Where one turn sends some rows of the set: a few examples, then the rows asked
H: -28 5 -1 23 9 8 -6 28 7 -23 -51 -18 -19 -24 -15 -20 -7
W: 14 17 7 2 23 -14 -3 -41 10 29 3 40 -8 32 -35 21 -1
P: 9 -2 16 -35 12 2 -37 -5 10 -23 8 6 -44 4 -15 22 7
Z: 10 -13 -29 6 -18 4 29 15 -28 15 -25 5 14 -50 -8 13 -13
C: 17 -8 -13 8 24 -6 55 -6 -19 9 1 17 -30 -48 -32 22 -5
U: 5 -42 -15 16 -12 -21 3 -22 3 -3 24 -13 14 -6 -8 35 10
L: -33 16 -5 40 22 -18 10 14 -38 7 1 -12 8 -24 6 -24 10
A: 6 33 0 -11 5 28 -7 3 41 -11 -1 36 7 -25 20 -4 -18
K: 9 -44 3 -2 -33 -31 31 -30 -7 5 16 14 -15 11 -11 7 7
F: 29 -5 -5 11 0 -3 -13 -26 32 8 -27 17 6 40 -35 15 -8
M: 29 2 25 -4 10 -8 -6 44 -31 11 6 23 -29 -23 -1 -32 -20
B: 42 -1 9 4 35 15 -9 42 26 -11 1 6 -10 -31 -11 -4 -21
R: 13 11 7 -48 -7 2 -39 -5 -4 2 12 12 -9 3 23 2 -1
D: -9 0 8 15 11 -1 52 -1 46 -5 -31 19 -19 -19 -15 -22 -14
X: -9 -24 -4 34 -52 -6 22 -1 -6 -8 -30 26 -11 -18 -2 -21 -17
Q: 1 9 13 9 4 -23 -19 -18 -36 27 7 28 7 39 -28 4 10
V: 0 4 -14 53 23 -9 32 -16 5 -15 40 17 1 -25 -10 14 9
Y: -15 39 13 2 39 -10 38 -6 8 15 13 26 -12 -24 14 -33 -2
N: -11 25 9 13 14 1 -26 9 -38 -25 -1 21 -57 -14 -7 -13 2
G: 7 4 -9 4 -15 -2 -31 -13 -20 7 -37 8 17 41 -31 14 5

N turns into -> V
Z turns into -> M
G turns into -> Q
Now find these:
Y turns into -> D
U turns into -> R

Where one turn sends some rows of the set: a few examples, then the rows asked
rez: -20 -6 17 46 1 -45 -14 17 16 13 -30 28 -2 -32 5 22
gozor: -47 -5 34 -33 17 -5 22 -3 -25 -14 11 -12 0 -29 14 -5
loz: -21 3 14 -49 5 -23 33 -19 -16 -42 8 20 -6 -9 13 55
Pap: -12 -5 19 32 -8 -2 -9 -3 49 9 -13 29 22 -1 -10 41
Surem: -48 10 24 -25 -22 -17 34 -11 5 -32 6 10 13 -21 10 16
Ronob: -23 -12 26 43 24 -29 -30 18 -4 25 -22 21 -16 -35 4 0
Sanik: 23 -1 2 -4 28 -18 3 3 8 -9 -18 56 -34 18 -6 65
vep: -21 -9 26 29 24 -4 -3 29 13 30 -25 7 -13 -10 -1 -18
fulo: 7 -10 19 11 51 -25 -35 1 -21 6 -8 54 -40 -18 -2 45
Vupu: 5 -4 13 15 8 -3 -10 -12 41 -1 -8 46 5 9 -14 70
Sil: -10 -18 28 24 50 -20 -40 11 -23 23 -10 36 -33 -28 -1 12
Rogim: -48 -2 39 -39 22 8 11 -14 -29 -19 24 7 -11 -23 6 -5
dugu: -20 -16 38 20 40 24 -33 0 15 32 2 18 -5 -6 -15 8
reroz: -30 11 16 -37 -14 -19 33 -18 0 -44 12 27 4 -14 10 42
Vur: -19 -1 23 -57 33 -9 21 -20 -33 -33 18 18 -20 -12 11 37
simi: -34 6 14 -33 -12 -29 41 -12 0 -36 0 7 10 -18 19 36
Tuden: 11 5 1 16 -5 -28 18 12 32 -7 -31 40 -8 8 0 54
Zevik: -6 -15 28 8 56 7 -17 19 -13 28 -11 20 -38 -5 -4 -5
vilip: 11 -3 6 17 25 -40 -22 0 -3 -7 -17 60 -28 -14 0 67
Ruka: -14 -2 14 32 -9 -22 14 27 35 13 -37 14 2 -4 1 13
zomib: -1 -15 33 5 54 26 -36 -12 4 22 12 38 -19 3 -17 37
Karu: 18 -10 15 -8 59 1 -15 7 -14 8 -7 45 -46 11 -8 37
Fum: -2 -2 6 34 -1 -50 -11 7 17 -4 -28 48 -7 -21 5 53
Dar: -25 -11 32 35 10 8 -19 5 38 27 -10 15 16 -9 -9 11
ruf: 11 -11 20 0 38 10 -26 -18 19 1 5 52 -16 13 -18 67
gen: -22 7 21 -52 10 -7 22 -26 -20 -43 22 35 -13 -8 6 44
Funa: -32 1 31 -52 28 5 11 -22 -35 -31 28 24 -21 -16 3 21
Gofiv: -55 4 35 -24 -2 -3 21 -6 -11 -19 13 -1 4 -28 13 -10
sef: -33 -6 30 -47 36 0 16 -13 -37 -18 17 1 -16 -22 12 11
Pirup: -48 2 25 -26 -7 -20 34 -2 -7 -21 -2 -10 13 -27 18 7

Tuden turns into -> Ruka
Vupu turns into -> Pap
gozor turns into -> sef
Now find these:
Fum turns into -> rez
Surem turns into -> Gofiv

Where one turn sends some rows of the set: a few examples, then the rows asked
vave: -37 40 -3 -17 -35 -16 13 -30 3 15 -50 -42
Vef: 21 5 7 44 -23 9 -19 -15 25 43 7 -18
kodov: 26 41 23 41 -34 8 4 -6 39 16 0 -32
muti: -22 15 -13 33 -13 -27 14 -56 -13 15 -12 -1
funi: 0 -11 -30 -20 14 16 -17 -22 -4 15 -40 -9
Zad: 2 26 27 34 -15 23 1 0 27 45 5 -37
dib: -6 16 -27 7 -5 12 -13 -4 59 55 -8 -15
gogiv: -18 29 4 12 33 10 2 -32 -24 27 -27 -45
bimip: -11 41 6 7 -38 -16 19 -20 -11 -26 -17 -40
Kovuk: 17 45 0 12 12 12 5 14 46 35 3 -42
dom: 15 29 -27 -16 20 -17 16 1 -15 -10 -9 -28
Ketaf: -2 9 -17 30 -8 -9 -9 -11 46 43 20 -13
lobur: -22 30 2 21 -2 7 7 3 45 43 19 -31
Zop: 34 48 6 3 -13 35 14 -20 58 5 -22 -37
Borif: 0 26 -17 -15 -11 -41 24 -13 5 -11 -22 2
miba: 43 32 -4 12 -42 23 9 -32 50 15 -26 -13
Tuvo: -2 13 18 -13 -9 14 -28 -24 -7 10 -63 -43
ruke: -29 3 1 0 -42 18 -15 -42 -4 2 -46 -25
noba: -46 22 -18 4 4 -7 10 -43 -8 40 -22 -24
sufu: 16 47 -26 -14 -10 21 5 -20 69 23 -20 -41
Fet: -6 15 9 -9 4 13 -22 -33 -1 13 -69 -46
pimu: 29 -1 -6 -5 16 -14 -17 -21 -2 -12 -44 -3
dod: 10 11 -4 33 -48 7 -11 -23 53 38 -14 -7
Vepi: 10 23 10 38 15 -11 5 -44 -27 3 -16 -23
vuk: 0 33 -17 -9 -12 -42 35 -23 2 -11 -27 -4
rof: 31 6 -7 2 26 -15 -4 -27 -2 -10 -44 -6
moto: 24 31 -37 -5 -35 9 4 -32 62 32 -22 -18
dobu: -33 40 4 -26 -38 -11 12 -13 -2 8 -41 -40

kodov turns into -> dod
Tuvo turns into -> pimu
Now find these:
miba turns into -> moto
vuk turns into -> vave
Vef turns into -> Ketaf
ruke turns into -> funi
Vepi turns into -> muti

